(in the rows, 128 means zero)
Each path below is one point turned by a fixed rotation once a step. After each direction that follows a path, write how fast that rotation turns it, in degrees per step (0 if it stays still).
Each turn is a multiple of 5 degrees from 10 to 175, or 0.
Each row of a path follows its step; steps can be skipped.
Path 1:
step 2: [130 136 127 116 129 140 114 135 126 135 129 119 124 134 134 128 125 134
 130 141 121 132 132 125 146 115 133 140 135 120 129 137 131 130 136 125
 122 127 130 124 128 120 129 128 130 133]
step 4: [120 137 125 120 132 132 122 129 128 135 129 133 126 133 137 130 125 138
 126 129 138 134 123 129 142 129 146 135 128 129 128 142 116 133 141 132
 126 134 129 138 120 135 129 124 126 122]
step 5: [131 134 131 127 125 140 120 132 124 142 129 122 121 125 144 128 129 131
 129 134 131 127 129 119 135 109 136 139 135 125 131 136 129 136 128 130
 125 126 132 136 118 133 118 136 124 121]
step 6: [133 130 130 118 125 127 124 133 125 127 121 117 122 132 129 115 128 132
 127 126 139 124 127 118 130 126 128 136 131 125 138 131 120 139 142 132
 122 128 138 132 116 134 113 120 131 117]
step 7: [130 140 124 121 134 134 118 132 126 120 134 134 125 134 132 124 133 133
 123 133 131 134 121 115 136 123 137 140 135 121 146 136 118 130 132 131
 132 139 127 131 125 132 126 119 129 124]
step 8: [120 133 136 117 133 144 115 129 124 133 129 128 118 128 128 125 128 131
 120 132 136 130 137 123 125 113 131 142 134 122 139 133 133 139 122 132
 130 126 126 126 126 128 116 127 132 125]
step 9: [127 134 131 116 126 133 116 129 128 126 131 127 116 137 130 121 128 130
 121 137 142 127 133 126 126 133 123 137 137 132 126 140 118 139 144 129
 122 124 122 125 125 127 121 116 127 120]
step 11: [126 125 127 112 125 128 129 133 132 140 125 123 119 132 135 122 127 130
 115 124 145 135 138 126 126 118 138 139 138 125 130 124 131 134 123 134
 128 126 121 138 124 129 119 123 125 124]
step 12: [139 126 128 126 120 134 125 130 128 129 130 134 121 140 133 124 132 125
 118 130 138 128 133 117 120 127 131 132 137 120 129 137 121 129 141 125
 126 132 119 138 112 131 126 118 120 117]
step 14: [138 131 115 117 127 131 116 133 130 135 126 128 120 132 127 119 130 129
 120 126 135 126 143 128 130 121 126 138 141 121 133 121 135 132 132 135
 125 134 117 127 127 128 123 114 135 131]
Directions:
[129 128 127 130 125 127 132 128 128 132 124 126 131 128 133 128 127 127
 127 127 130 132 126 126 127 129 129 128 128 130 125 129 128 129 128 128
 129 129 129 132 127 129 128 129 127 126] | 55
Path 2:
step 0: [125 122 132 133 139 125 118 125 140 126 125 134 119 133 128 123 124 140
 123 115 131 136 130 119 119 117 135 115 134 132 126 136 133 130 126 136
 130 126 127 115 126 132 125 139 133 124]
step 3: [128 133 131 117 138 126 131 131 133 133 120 125 129 124 129 135 125 127
 114 111 121 121 125 123 112 121 130 127 133 130 127 136 139 130 132 128
 133 131 114 121 122 130 130 118 121 134]
step 4: [130 121 128 121 134 126 118 135 124 126 125 135 121 136 134 119 129 123
 130 126 130 131 126 119 118 127 141 128 121 131 127 124 141 120 125 146
 112 137 126 124 126 131 128 140 131 125]
step 6: [134 126 129 133 120 122 132 116 126 138 126 118 134 131 121 131 121 131
 124 119 122 123 119 124 113 128 133 119 125 138 134 133 122 127 127 135
 131 140 127 124 128 145 133 128 132 116]
step 7: [131 129 127 126 129 123 122 135 133 121 120 129 131 135 136 141 134 126
 119 111 125 128 129 129 129 122 142 121 131 134 134 136 137 125 124 135
 117 114 124 119 129 134 117 123 130 132]
step 9: [127 125 135 131 134 133 143 114 125 132 136 129 126 137 129 134 129 131
 128 119 127 132 130 143 126 130 137 123 138 134 122 133 126 137 125 129
 126 139 117 128 116 141 125 131 121 133]
step 10: [132 116 121 120 133 134 125 131 135 141 117 119 128 126 121 133 125 130
 119 126 125 126 118 129 124 135 135 124 123 137 137 130 133 124 119 123
 120 136 123 109 125 131 130 123 126 123]
step 11: [124 124 130 116 125 116 127 139 137 122 136 135 134 140 120 129 132 121
 129 124 122 126 132 125 120 128 142 132 123 138 129 119 135 129 123 133
 118 125 122 134 127 131 117 126 118 137]
step 12: [137 133 132 123 123 129 136 128 121 141 129 128 125 122 123 134 133 130
 136 118 130 133 128 119 125 129 127 127 128 125 135 120 141 144 136 129
 120 142 126 130 113 135 124 136 133 129]
step 14: [130 122 122 120 115 125 122 137 128 137 119 123 125 138 123 141 134 135
 129 124 123 126 128 132 130 134 129 135 126 128 145 138 126 124 113 138
 118 128 128 127 131 134 125 127 130 137]
Directions:
[130 123 126 126 126 128 131 125 127 127 128 130 126 130 126 129 129 128
 126 129 127 126 129 130 127 130 127 131 125 132 129 129 127 128 130 128
 131 124 130 126 127 127 128 128 129 126] | 85
[126 127 130 126 126 131 130 129 131 128 125 131 128 127 129 128 130 126
 128 131 127 127 126 125 125 125 128 128 130 128 130 126 126 130 126 130
 128 124 125 127 130 130 128 127 130 129] | 95
[126 128 129 127 127 128 128 131 124 130 127 126 130 127 130 127 125 127
 129 126 127 123 129 127 123 130 127 129 126 127 128 126 129 126 129 128
 127 127 128 130 126 127 127 131 132 130] | 45
[132 128 128 131 129 125 128 132 131 131 130 128 129 129 126 127 128 123
 126 130 127 131 127 127 127 130 126 126 127 130 128 125 129 131 132 129
 127 128 127 129 130 128 129 131 128 126] | 55
[128 127 129 129 125 129 126 126 126 130 127 126 127 126 125 124 125 130
 126 130 128 130 128 125 129 126 130 129 129 129 132 125 127 127 128 132
 127 131 131 126 126 125 129 129 128 127] | 170
Path 3:
step 0: [130 135 126 131 115 123 118 119 133 126 121 132 129 125 124 121 120 139
 128 117 120 135 126 130 125 124 125 125 125 133 129 137 129 132 134 124
 138 117 125 122 130 120 131 118 129 138]
step 1: [128 138 132 141 124 113 135 135 134 127 124 134 127 125 132 126 131 129
 130 125 124 130 125 140 129 134 129 132 127 126 129 129 125 130 119 124
 142 118 130 131 132 135 143 132 120 129]
step 3: [128 139 123 125 134 128 113 122 122 129 129 145 122 132 122 119 121 128
 127 127 117 131 126 134 130 127 118 128 129 125 129 134 122 122 120 126
 137 126 122 125 132 128 135 118 128 123]
step 4: [130 137 137 129 130 122 130 135 135 135 119 139 134 136 133 128 119 130
 131 131 128 132 120 125 131 134 126 129 129 125 134 125 135 131 127 121
 139 120 125 140 118 123 133 115 125 129]
step 6: [128 131 130 126 131 122 118 131 131 129 134 142 132 132 129 130 126 128
 129 131 122 138 118 123 142 133 131 132 124 131 132 129 128 125 115 132
 138 124 126 120 145 121 124 132 132 128]
step 7: [140 138 128 125 133 117 123 120 131 137 120 132 131 141 121 130 132 125
 130 130 128 123 130 131 122 133 138 141 119 128 132 128 125 124 130 128
 141 125 124 130 125 119 128 121 130 126]
step 8: [134 131 136 132 115 124 121 127 129 123 122 137 126 130 126 124 117 119
 131 125 119 128 120 123 121 130 129 136 133 128 122 134 126 135 133 113
 135 122 127 118 127 122 126 130 132 137]
step 12: [130 134 132 134 126 123 122 129 143 131 123 126 131 131 132 130 119 143
 127 121 121 139 114 137 129 123 126 133 127 128 126 125 130 127 134 124
 137 121 124 129 127 127 137 116 125 130]
step 13: [121 133 130 143 128 120 127 135 130 137 135 135 128 127 129 136 129 118
 130 125 120 117 126 134 128 134 126 137 125 128 122 127 132 130 127 127
 134 118 133 130 134 122 142 129 116 132]
step 14: [132 131 131 125 134 129 113 134 129 129 135 143 131 133 125 130 128 135
 129 129 122 135 123 116 125 125 125 130 119 126 120 130 124 119 128 130
 134 125 126 122 134 116 139 137 123 121]
Directions:
[126 131 125 124 129 129 125 126 126 128 123 130 130 130 123 127 126 128
 127 128 129 128 130 128 128 128 130 125 126 128 128 130 128 127 129 129
 126 127 126 130 126 125 127 130 128 126] | 95
[129 127 130 127 130 124 127 129 125 126 127 130 127 130 132 126 128 125
 130 129 128 126 128 127 125 123 128 126 130 125 124 129 128 128 128 131
 128 128 126 127 127 130 128 127 125 127] | 60
[128 126 128 125 129 132 128 125 127 129 127 126 128 130 130 130 127 127
 128 126 126 132 131 131 127 125 130 129 128 128 128 129 126 128 129 126
 132 129 130 126 128 131 132 129 128 126] | 155
[128 128 127 125 128 128 126 127 130 126 126 129 124 130 130 130 131 128
 127 126 130 128 129 130 129 129 125 125 128 129 124 125 127 130 128 127
 127 130 134 131 129 128 124 128 127 127] | 0
[124 129 127 127 128 128 130 128 128 128 127 127 128 130 126 127 126 126
 126 130 126 130 128 125 130 125 126 128 128 124 130 125 132 127 130 127
 128 131 129 131 131 131 128 125 129 128] | 55
[128 133 127 128 131 125 128 126 125 125 128 125 125 125 128 130 128 127
 129 128 128 123 130 129 129 130 127 131 128 127 130 128 126 127 129 129
 129 130 130 129 129 129 131 126 127 127] | 175
[129 127 129 130 125 125 127 128 128 126 125 125 125 126 125 124 130 130
 127 124 126 129 129 130 126 125 131 128 127 126 129 130 128 128 127 128
 126 125 130 130 129 130 128 130 128 130] | 35
[125 130 129 128 127 127 133 128 130 129 125 129 127 128 131 129 127 128
 127 125 125 127 127 128 130 127 126 128 130 131 126 131 129 130 131 129
 128 130 127 129 125 127 131 131 130 131] | 90
